M =
127,101,136,139,147
128,119,130,131,135
122,103,153,156,130
127,122,133,133,130
132,106,118,120,157
132,146,109,107,127
125,120,140,141,125
133,128,110,110,143
131,112,122,124,148
135,139,101,99,141
127,147,126,124,112
128,109,133,135,142
Indices start at 1.
row 1 col 1: 127
row 5 col 3: 118
row 9 col 5: 148
row 11 col 4: 124
row 7 col 1: 125
row 2 col 4: 131
row 8 col 3: 110
row 4 col 1: 127
row 1 col 3: 136
row 3 col 2: 103
row 11 col 5: 112
row 7 col 2: 120
row 5 col 1: 132
row 8 col 4: 110
row 10 col 4: 99

A =
[[116 118 105 126]
 [120 153 136 118]
 [115 118 104 126]
 [120 153 136 118]
 [116 118 104 126]
 [132 107 146 126]
 [116 118 105 126]
 [131 108 146 126]]
Rows and columns are counted from 1.
row 1 col 1 = 116
row 6 col 3 = 146
row 4 col 3 = 136
row 2 col 4 = 118
row 8 col 2 = 108
row 3 col 1 = 115
row 7 col 3 = 105
row 8 col 4 = 126
row 4 col 4 = 118
row 2 col 2 = 153
row 1 col 2 = 118

x =
[[128, 135, 132, 142, 140, 140, 140, 138, 140, 144, 143, 136, 140, 137],
 [142, 123, 119, 126, 123, 121, 123, 115, 111, 108, 104, 110, 102, 109],
 [129, 119, 128, 128, 125, 126, 133, 128, 130, 127, 118, 128, 126, 129],
 [124, 119, 132, 133, 133, 128, 139, 134, 140, 142, 133, 127, 144, 140],
 [120, 133, 133, 127, 133, 124, 124, 134, 132, 132, 130, 127, 127, 132],
 [123, 119, 123, 132, 136, 139, 140, 138, 138, 142, 138, 142, 144, 144],
 [119, 145, 145, 142, 139, 139, 140, 147, 147, 145, 142, 146, 146, 153]]
Rows and columns are counted from 1.
(1, 1) => 128
(3, 7) => 133
(2, 11) => 104
(5, 14) => 132
(1, 14) => 137
(1, 2) => 135
(6, 8) => 138
(7, 3) => 145
(2, 5) => 123
(5, 6) => 124
(5, 2) => 133
(5, 10) => 132
(3, 8) => 128
(5, 12) => 127
(1, 7) => 140
(3, 4) => 128
(4, 3) => 132
(2, 1) => 142
(3, 14) => 129
(7, 6) => 139
(6, 2) => 119
(5, 3) => 133
(2, 2) => 123
(6, 5) => 136
(5, 5) => 133
(6, 1) => 123
(2, 7) => 123
(4, 6) => 128
(4, 1) => 124
(1, 13) => 140
(2, 6) => 121
(4, 7) => 139
(6, 9) => 138

m =
[[131 126 133 131 129 128 127 129 124 130 126 126 129 127 126]
 [144 118 154 140 134 128 125 138 107 134 121 115 135 124 118]
 [124 129 132 124 122 124 130 137 131 125 130 130 138 136 129]
 [128 130 112 130 137 134 126 109 131 130 126 130 110 116 129]
 [145 118 151 141 136 130 124 134 107 135 121 115 131 121 118]
 [129 126 136 128 125 126 128 136 125 128 128 126 136 132 126]]
Rows and columns are counted from 1.
row 1 col 1 => 131
row 6 col 4 => 128
row 4 col 5 => 137
row 6 col 5 => 125
row 2 col 4 => 140
row 6 col 12 => 126
row 3 col 8 => 137
row 4 col 1 => 128
row 3 col 6 => 124
row 4 col 3 => 112
row 1 col 7 => 127
row 2 col 5 => 134
row 2 col 10 => 134
row 6 col 15 => 126
row 5 col 3 => 151
row 2 col 11 => 121
row 3 col 15 => 129
row 4 col 7 => 126
row 5 col 7 => 124
row 4 col 13 => 110
row 4 col 12 => 130
row 1 col 14 => 127
row 5 col 4 => 141
row 6 col 6 => 126
row 1 col 2 => 126
row 1 col 13 => 129
row 4 col 9 => 131
row 1 col 8 => 129

data =
[[135 137 141 128 132 139 134 114 131 132 135 132 118]
 [132 138 125 128 126 133 135 105 122 131 135 135 122]
 [128 138 135 127 125 142 131 102 127 138 132 135 117]
 [129 134 134 127 128 136 128 101 123 131 135 136 126]
 [136 138 147 129 135 140 134 107 132 133 134 134 115]
 [128 128 128 128 128 128 128 131 128 128 128 128 128]
 [131 135 134 128 127 137 131 117 127 132 136 131 123]]
Indices start at 1.
row 1 col 1: 135
row 5 col 13: 115
row 3 col 3: 135
row 2 col 7: 135
row 6 col 13: 128
row 5 col 7: 134
row 5 col 1: 136
row 4 col 4: 127
row 5 col 9: 132
row 7 col 10: 132
row 4 col 10: 131
row 4 col 5: 128
row 1 col 13: 118
row 1 col 8: 114
row 7 col 1: 131
row 6 col 6: 128
row 7 col 7: 131
row 5 col 8: 107
row 5 col 2: 138
row 3 col 6: 142
row 4 col 9: 123
row 3 col 11: 132
row 4 col 1: 129
row 1 col 7: 134
row 4 col 2: 134
row 4 col 8: 101

W =
[[133 111 132 142 140 153]
 [144 103 125 131 139 149]
 [138 126 132 131 145 149]
 [117 126 132 105 120 149]
 [116 123 129 110 114 140]
 [130 138 134 113 136 149]]
Indices start at 1.
(1, 1): 133
(4, 1): 117
(2, 1): 144
(6, 5): 136
(1, 5): 140
(5, 3): 129
(5, 5): 114
(3, 2): 126
(1, 6): 153
(3, 4): 131
(2, 4): 131
(2, 3): 125
(5, 1): 116
(1, 2): 111
(2, 6): 149

X =
[[142 123 125 142  99 142 131 118]
 [146 118 137 146 143 148 132 134]
 [128 125 148 128 121 130 154 122]
 [110 136 128 110 139 104 124 129]
 [107 134 133 107 143 111 128 129]
 [123 131 143 123 116 115 149 118]
 [144 120 114 144 142 145 114 135]
 [141 122 112 141 141 141 113 135]
 [150 120 123 150 115 152 125 125]]
Rows and columns are counted from 1.
(1, 1) -> 142
(5, 6) -> 111
(6, 8) -> 118
(9, 2) -> 120
(8, 6) -> 141
(9, 3) -> 123
(9, 4) -> 150
(9, 8) -> 125
(7, 6) -> 145
(6, 5) -> 116
(1, 3) -> 125
(8, 5) -> 141
(9, 1) -> 150
(3, 6) -> 130
(3, 1) -> 128
(8, 8) -> 135
(3, 5) -> 121
(1, 8) -> 118
(9, 7) -> 125
(6, 7) -> 149
(3, 2) -> 125
(1, 6) -> 142
(6, 2) -> 131
(5, 2) -> 134

arr =
[[123 144 143 147 147 147 145 142]
 [119 134 140 130 115 144 135 148]
 [122 135 147 139 108 140 112 131]
 [120 142 138 115 124 121 125 115]
 [112 129 116 110 144 123 140 109]
 [120 133 144 126 142 135 127 134]
 [133 126 125 114 146 119 111 113]
 [133 133 120 116 140 116 119 124]
 [116 144 149 108 144 139 115 132]
 [146 141 110 117 139 110 114 148]
 [151 107 108 149 111 108 146 134]
 [116 142 145 117 116 145 114 115]
 [109 146 144 108 145 142 115 108]
 [129 126 133 115 116 120 110 113]
 [113 111 145 147 116 144 135 114]
 [111 143 129 114 141 122 111 112]]
Rows and columns are counted from 1.
row 1 col 1: 123
row 9 col 7: 115
row 6 col 1: 120
row 14 col 8: 113
row 13 col 1: 109
row 4 col 8: 115
row 15 col 2: 111
row 12 col 4: 117
row 7 col 4: 114
row 6 col 2: 133
row 9 col 8: 132
row 16 col 5: 141
row 4 col 5: 124
row 7 col 5: 146
row 12 col 6: 145
row 3 col 3: 147
row 16 col 2: 143
row 3 col 1: 122
row 1 col 4: 147
row 16 col 3: 129
row 10 col 5: 139
row 10 col 4: 117
row 9 col 1: 116
row 15 col 5: 116
row 1 col 2: 144
row 14 col 1: 129
row 5 col 7: 140
row 10 col 8: 148
row 11 col 3: 108
row 7 col 7: 111
row 11 col 6: 108
row 14 col 6: 120
row 4 col 4: 115
row 15 col 6: 144
row 4 col 3: 138
row 7 col 3: 125
